One turning vector, and how many ticks it has turned
The counts run from 0 to 677.
[137 111 157  83 146  97 145 111 132 142 137 109 136  79  57 139 110 157
 145  89 155 122 140 134 126  91 120 106 118 149 139 134 171 116 137 113
 161  97 128 149  99  94] => 97
[142 141 197 123 120 125 123 101 105 139 148  88  98  94  73 177 101 179
  90 114 146  99 159 113 104 126 115 122 109 113 148 111 139 104 143 144
 134  90  90 124 135 121] => 80
[ 98 138 152 125 119 120 156  97 104 118  67 108 118 133 109  92 130 167
 128 136 155 112 127  77 104  95 146 110 128 161 136 121 111 156 175 112
 165 157 142 163 128 148] => 532
[148 117 149 115 144 134 130 170  99 127 114 112 141 124 130 160 114 112
 135 117 117 121 128 163 167 140  87 126 174 120 131 165 191 114 123 100
 152 113  88 168 103 184] => 317
[125 129 126 170 162 152 111 160 148 179 113 135 146 171 142 104 131 113
 146 133 100 155 128  62 134 112 170 106 102 159  79 139 116 130 161  94
 112 142 180 135 142 148] => 22
[103 102 159 112 151 100 155 126 101 133 115 122 117 103 102 129 122 178
 134 101  96 148  78 147 109 127 193  94 137 106 146 159  92 142 116 107
 126 106 142 133 163  74] => 637
[105  87 148 156 101  87 180 105  77  83  78 118 117 126 137 122 125 188
 147 121 154 153  92 104 124 148 134 104 153 104 128 156  99 133 114 138
 131 146  93 123 128 130] => 247
[111  97  54 120 135  90 184 120 136 139  88 137 122 105 111 120 154 126
 167 149 165 130  98 107 157 120 137 103 119 151 119 130 110 181 101 134
 151 160 140 109 130 138] => 545
[107 124 157 152 125 149 143 121  82 134  99  88  88 148 117 175 114 176
 102 108 147 133  99 115 132 141 151 119 127 111 169 133 103 124 115 146
  90 102 103  89 185 140] => 348
[136 141  79 163 132 146 124 131 141 178 114  90 141 157  96 137 151 100
 143 152  96 161 166 127 171  98 104 138 140 166 125 110 152 108 158 113
 127 139 168 145 124 190] => 123
[133 112  84 144 169 124 123 142 169 159 135 137 136 107 120 132 130 103
 142 122 114 138 141  79 121  67 157 124 131 128  82 161 128 153 136 112
 181 101 159 118 122 135] => 5
[180 104 142 167 116  94 133 144 146 179 135 163 138 117 119 139 130 139
 198 133 125 166 101 131 173 145 140  95 129 127  98 144 102 119 132 101
  92 142 160 143 143  89] => 120
[ 96 143 113 139 126 149 112 122  98 154 122 106 101 131 119 216 135 153
  80 138 114 132 118 110 143 121 162 134 128  95 160 138  99 146 126 156
 129  85 134 111 154 143] => 347
[105  98  78 119 160 162  83 125 170 163 165 108  94 123 124 163 112  97
  92 105 157 103 163 125  95 106 169 132 103 133 151 100 156 125 115 109
 133 105 113 125 125 134] => 184
[130 168 175 123 165 143 115 173  78 110 124  88 138 117 135 120 123 141
 129 106 134 148 119  98 106  78  94 124 130 112 127 166 148 141 138 127
 173  82 128 116  97 158] => 601
[115 122  85 155 110 152 135 115 127 206 119 110  92  99 125 176 113 147
  91 164 111 101 134 129 142  96 174 130 143 102 125  90 117 127 132 113
 126 144 151 127 182 119] => 542
[155 102 122 147 148 137 105 108 130 116 138 104  94 145 128 139  68 101
 107  98  93 165 142 127 148 136 195 142 119 144 116  79 145 121 125 126
  80 118 146  89 155 142] => 567
[108 114 117 133  85 130 119 101  84 115  84 121  88 108 161 108 101 165
  90 138 167 104 143 135 116 107 156 125 140 123 173  98 134 142 144 122
 189 166 123 159 111 135] => 252
[ 95 108  79 158 132 127  83 110  97  94 105 139 105 157 189 148 130 130
 108 124 135 155  90 126 147 162 201 143 113 132 154 122  96 159 123 148
 128 104 121 115 108 152] => 58
[155  98 121 155 147 111 102 127 149 165 185 120 128 108 123 146 131 150
 143 118 113 201 181 131 142 105 146  99 101  96  89 117 157 117 121 111
 108 117 172 116 110 104] => 388
[147 119 129 131 131  82 109 103 108 115 160 107 109 101 137  96 114 169
 149 137 146 203 142 163 134 120 173  97 100 124 142 101 127 135 139 116
  99 120 177 111 119  82] => 661
[124 148 147 109 131 115 103 128 116 117 168 107 129  92 112 202 142 122
 112 195 141  92 131  90 132 113 124 136 128 102  95 128 107 159 141 154
 127 122 102  98 122 174] => 164
[114 135  81 118 123 117 141  95 122 122 128 130 104  71 114 172 117 152
  91 146 105 148 122  81 148  88 167 148 112  88 122 130 108 168 123 157
 181 100 157  94 132 149] => 261
[165 143 162 134 145 133 144 163  89 159  99 145 137  80 132 138 125 178
 166 102 140 120  71 114 128 135  94 112 144 112 142 184 112 138 132 123
 176  85 112 119 141 102] => 613
[104  93 140 108 141  96 157 116 105  93 108 134 112 108 135 117 140 164
 125 105 132 114 110  72 102 151 116 105 103 113 119 139 104 141 120 177
 167 140  73 125  86 137] => 77
[125 102  58 119 130 138 159 140 115 124  98 117  95 116 117 101 143  90
 152 120 143 130 124 134 148 135 117 113 112 161 150  65 169 158  85 147
 126 158 115  88 137 128] => 561
[183 101 134 193 108 128  75  89 129 119 142 102 106 131 167 116  89 135
 115 107 165 163 175 154 113 129 148 120 124 131 131 103 138  99 152 108
 103 132 127 117 119 113] => 677
[114  85 100 149 111 127 184 111 117 149  64 133  93 109 132  98 123 170
 152 113 162 131  98 115 130 146 146  94 125 148 130 111 123 155 107 116
 140 158 125 107 175  96] => 544
[ 96  68 118 162 122  89 145  95 166 131 124 126 133 143 102 155 145 109
 130 155 162  92 131 121 123 126 167 113 157 140  89 139  95 141 145 111
 123 161 108 137 136 131] => 538
[151 127 152 193 123 141  69 120 130 160 149  79 135 157 129 164 139 139
 115 129 169 129 169 157 117 104 114 128 149 125 136 137 137  72 160 103
 105 107 114 143 110 144] => 506
[ 87  82 150 128 146 102 119 110 151 121 139 131 117 145 123 154 133 101
 111 159 155  84 118  94 107 159 189  96 136 147  86 113  94 148 143 113
  89 161  82 122 151 118] => 453
[125 113 164 137 156  84 137 132  68  51 138 101 133 110 130 122 138 156
 135 124 131 149  90 139 122 166 125 114 144 116 114 164 105 156 103 160
 122 102  85  93 119 118] => 60
[155 116 188 103 149  95 140 140 138 134 129 126 149 113  79 138 112 138
 181  89 154 139 118  88 133  91 146 104 113 144 110 165 140 141 150  87
 104 119 126 134 134 108] => 11
[138  92 102 157 135 123 106 159 128 178 123 166 123 146 174 149 125 107
 155 139 119 146  99 147 175 179 178 103 137 127 110 149 120 128 116 101
  89 148 128 146 148 128] => 34
[115 118 149 176 131  82  97 108 124 143 152 103 157 118 104 179 159 140
 131 166 169 110 144 159 126  76 140 124 179 117 106 177  88 124 161 105
 136 107 133 148 121 121] => 522
[135 122 121 154 133  98 156 114  85 101 124  98 109  75 123 121 135 162
 142 139 154 120  96 172 117  98 110 135 165 118 137 133 100 155 110 129
 123 114 117  57 152  73] => 255
[147 116 183 172 107 137 107 144 102 128 115 164 151 159 156 168 151 158
 164  98 138 155 107 118 142 157 137 107 100  95 120 123  89  98 150 147
 108 129 112 157  80 124] => 502
[121 115  69 141 164 146 122 136 158 176  96 125 133 152 131 101 121  96
 143 147 118 130 146  92 137 125 136 108 124 176  94 146 155 129 134 116
 147 145 142 166 147 171] => 21
[179 156 109 182 113 161  94 149  96 181 134 142 138 139 138 169 156 108
 156 113 124 122 121 180 157 107 110 169 146 114 134  91  99 113 141 124
 122 129 138 123 100 135] => 408
